(in the rows, 128 means zero)
Each path is a new rotation, seen through one point. The rows after it are directions, each followed by how far the rotation turns it, in degrees each step (0 if it stays put).
Each turn is a multiple of 5 degrees from 10 to 175, or 0.
Each row of a path follows its step; steps can be skipped.

step 1: [116 131 118 133 143 123 118 133 138 125 133 128 129 127 140 123 129 136
 130 145 124 130 128 126 123 119 129 138 132 139 120 117 150 127 142 111
 130 128 128 134 126 127 137 121 113 121 124 138 123 137 131 133 120 125
 123 139 139 131 117 135 128 128 127 128 125 141 145 125 116]
step 2: [132 138 132 129 139 132 117 126 130 134 127 134 140 136 144 132 133 119
 123 120 140 120 134 145 138 138 128 139 142 129 127 114 132 117 128 131
 107 132 136 136 119 129 129 134 117 122 127 130 125 118 122 127 117 125
 131 129 133 146 121 138 134 125 129 138 123 120 136 111 126]
step 3: [134 133 132 129 146 134 117 130 116 130 133 129 130 109 127 147 114 124
 142 124 121 130 129 135 124 121 123 134 127 120 128 134 131 118 139 129
 119 140 138 125 112 138 131 117 134 123 138 136 134 137 136 123 130 126
 126 123 131 142 125 117 135 148 129 129 125 132 132 114 133]
step 5: [130 134 124 132 137 107 120 133 123 136 135 118 121 128 119 134 138 107
 131 126 131 130 146 128 129 113 133 125 127 141 132 129 128 132 126 131
 130 133 124 142 117 123 138 130 132 119 120 127 120 125 131 123 110 122
 116 126 108 125 140 125 125 138 144 133 120 127 133 128 119]
step 6: [125 122 119 135 136 119 140 136 128 135 128 142 136 136 145 144 123 122
 128 123 139 133 137 122 129 110 140 123 133 136 107 129 135 127 129 135
 136 115 117 129 127 120 124 124 125 139 137 139 125 129 116 126 124 113
 128 123 135 129 125 127 121 146 138 125 130 124 134 119 123]
step 8: [120 120 135 135 132 133 137 131 127 129 140 141 127 132 112 135 122 126
 119 128 122 113 133 130 135 129 133 129 136 130 122 116 135 126 139 134
 132 143 119 134 114 125 144 131 124 130 119 138 140 127 130 130 131 131
 135 135 131 155 127 121 127 137 126 116 123 141 134 141 119]
step 10: [130 136 131 130 139 110 124 108 130 127 123 133 125 141 125 129 138 141
 142 128 136 133 133 137 124 115 122 132 135 128 116 115 129 121 132 119
 130 134 128 123 113 135 144 119 133 125 124 134 108 132 137 141 126 126
 124 132 131 127 126 130 133 147 117 137 131 128 139 133 130]
step 11: [129 138 129 132 143 123 129 139 130 127 125 118 143 138 142 139 131 124
 137 124 136 118 136 136 140 138 130 135 125 117 136 120 130 125 140 141
 129 115 129 126 128 140 139 135 136 132 130 136 115 134 136 121 121 126
 137 138 134 127 122 124 132 135 128 122 119 108 142 131 116]
step 12: [132 130 122 140 144 115 129 133 128 141 140 127 126 122 126 133 128 127
 129 142 125 130 136 133 126 127 121 151 117 133 140 134 143 132 138 114
 125 120 135 127 124 131 129 124 119 120 128 133 141 142 127 126 117 123
 134 130 129 129 109 129 131 147 130 132 114 127 122 124 121]
step 13: [126 132 139 143 142 129 116 131 136 131 134 134 140 134 132 139 145 117
 129 131 126 134 132 140 128 122 127 135 133 134 110 122 126 137 133 123
 123 120 137 133 120 131 122 133 118 127 123 131 139 116 128 127 114 125
 128 108 143 144 124 128 124 118 141 126 121 131 135 137 133]
step 14: [122 129 127 123 146 128 123 143 128 119 123 136 120 111 138 143 135 112
 133 118 130 126 132 139 134 125 125 128 127 132 129 129 129 118 118 132
 128 132 131 124 115 122 123 112 128 119 122 133 135 135 139 144 117 121
 109 129 119 144 137 126 133 131 136 126 124 128 136 118 128]
Speeds:
[129 127 128 133 131 125 124 130 127 127 129 128 131 130 129 128 128 129
 128 127 129 129 128 126 127 128 127 123 128 130 129 127 128 125 123 127
 129 127 127 126 128 128 128 128 127 132 127 125 124 126 129 133 129 127
 125 132 129 129 130 132 127 127 129 130 128 129 127 124 127]  85
[128 128 127 127 129 130 129 129 126 126 125 127 127 127 127 128 130 130
 128 129 130 131 129 129 131 127 127 127 127 127 130 131 130 126 130 132
 126 127 125 122 123 130 128 129 129 130 131 126 127 129 127 129 126 129
 129 128 128 131 128 128 125 127 125 126 130 127 130 127 133]  95
[128 130 130 124 131 130 125 126 129 129 128 128 129 126 125 126 129 130
 127 129 125 123 125 131 124 128 132 127 135 126 130 128 127 125 127 128
 128 131 127 127 128 129 128 128 131 128 127 129 124 128 128 127 129 127
 129 129 129 128 127 127 127 130 127 128 129 127 127 124 129]  55
[129 127 130 127 125 127 127 127 126 124 126 129 129 129 128 129 131 127
 130 129 129 123 125 126 126 126 125 131 128 131 129 129 127 127 129 128
 128 129 128 130 126 128 126 126 128 129 131 128 124 130 126 129 126 125
 130 131 125 124 132 129 127 129 129 125 130 127 130 131 126]  70
[127 129 129 129 128 128 127 129 129 126 132 129 128 127 130 129 127 128
 131 132 131 129 129 130 125 127 127 130 127 126 131 130 128 127 130 127
 123 126 126 132 128 128 125 127 129 127 128 128 125 128 131 129 129 127
 127 124 127 131 127 125 128 123 130 131 128 126 128 126 127]  35

step 0: [122 142 133 139 127 125 121 133 118 121 132 126 110 139 113 119 124 123
 132 122 132 120 136 129 130 126 136 134 144 118 129 135 132 130 131 129
 122 136 141 113 135 127 117 141 125 134 124 122 130 124 141 118 122 121
 117 123 123 135 129 141 151 130 117 127 137 117 132 149 121]
step 2: [132 114 121 125 126 134 108 138 125 127 143 131 114 134 118 119 117 137
 135 141 122 127 135 143 128 146 127 129 132 120 123 138 113 138 136 140
 116 127 121 125 127 131 139 121 104 131 122 128 125 131 136 128 129 128
 123 130 125 131 135 130 131 139 125 135 112 132 120 125 138]
step 3: [120 125 121 126 132 142 131 130 125 130 134 131 107 127 120 126 124 133
 138 131 154 118 133 117 116 143 130 130 135 133 131 139 115 130 143 132
 129 130 135 119 125 140 120 123 118 136 125 122 118 137 142 120 119 137
 130 123 138 135 127 130 138 122 127 136 130 137 127 112 142]
step 4: [123 134 135 139 118 135 135 123 115 136 135 135 129 135 134 133 119 130
 131 132 130 135 123 123 122 137 143 118 128 126 133 132 114 127 126 143
 124 133 132 120 115 145 132 128 113 133 133 126 128 133 140 124 127 124
 117 131 144 142 121 135 138 125 123 106 144 128 145 115 132]
step 5: [136 115 127 143 118 138 123 120 128 110 132 139 111 137 126 129 127 123
 124 128 128 127 130 117 132 151 139 115 129 119 137 121 116 128 109 140
 121 139 130 123 130 139 124 124 125 121 138 117 136 115 137 130 129 123
 112 122 134 126 130 123 132 131 137 123 131 118 133 139 132]
step 6: [139 128 130 124 115 129 118 115 126 130 133 139 110 136 115 136 129 143
 120 120 127 127 125 128 124 137 122 138 129 119 125 144 119 114 127 132
 133 129 124 119 142 138 121 129 118 122 128 127 130 117 133 122 112 123
 130 123 148 128 140 134 129 119 134 140 131 108 131 139 126]
step 7: [143 149 128 118 119 131 132 126 110 127 126 138 121 120 112 127 130 129
 119 133 138 131 122 140 145 138 140 130 131 130 114 135 119 125 136 131
 121 131 122 123 133 151 141 144 126 137 123 128 121 133 134 122 126 123
 120 132 141 131 142 126 120 131 134 133 125 126 131 133 133]
step 9: [138 125 130 116 120 124 130 131 137 126 130 126 110 128 124 131 117 143
 126 143 133 119 122 118 121 130 125 134 133 132 133 124 122 144 132 138
 124 118 129 130 132 117 131 139 128 132 126 115 131 119 152 130 129 129
 122 131 136 149 134 127 140 121 149 121 138 123 142 119 126]
step 10: [143 126 140 122 129 123 133 137 126 135 133 140 118 142 143 121 126 138
 130 127 128 133 128 131 123 145 140 139 132 131 116 139 116 136 136 144
 121 137 122 125 123 122 120 146 132 116 129 117 139 124 151 132 120 132
 110 134 132 126 127 124 124 128 129 118 134 132 122 129 130]
step 11: [137 120 125 129 127 139 128 134 128 128 128 126 127 132 130 131 143 129
 123 131 132 122 129 122 132 134 139 125 154 118 113 130 116 119 139 130
 126 147 121 123 134 139 111 130 119 113 134 110 127 122 136 114 116 123
 123 133 131 141 126 128 134 126 139 120 120 137 118 127 114]
step 12: [137 122 126 133 114 139 115 138 125 119 123 120 142 119 116 122 127 130
 146 126 126 123 123 133 134 134 125 133 143 126 123 134 117 125 133 142
 137 132 141 133 129 130 122 137 112 122 128 132 118 136 136 125 122 118
 120 126 153 135 135 130 130 114 138 118 130 124 135 135 116]
Speeds:
[130 126 128 127 125 131 127 129 127 128 131 130 129 126 131 126 131 126
 128 129 129 126 129 128 128 125 124 132 128 128 130 129 124 126 129 127
 126 127 124 126 129 130 128 130 130 126 127 128 133 127 129 130 129 130
 128 129 128 129 128 130 126 129 126 131 129 125 123 125 132]  90
[127 130 129 128 126 127 128 131 128 127 128 129 127 129 124 128 127 126
 130 126 125 129 126 126 131 127 125 129 130 126 129 125 129 123 124 127
 128 128 127 124 128 132 127 131 129 130 128 133 129 129 127 126 129 125
 128 129 131 125 128 127 128 127 130 130 127 128 126 132 125]  55
[132 128 130 131 131 127 126 127 127 125 126 130 127 125 127 125 125 129
 131 127 131 127 132 128 126 130 132 129 127 130 128 129 126 127 125 128
 128 130 130 128 127 127 126 130 130 127 127 128 131 130 126 126 130 129
 126 129 123 125 127 130 128 129 129 131 127 128 126 128 127]  140
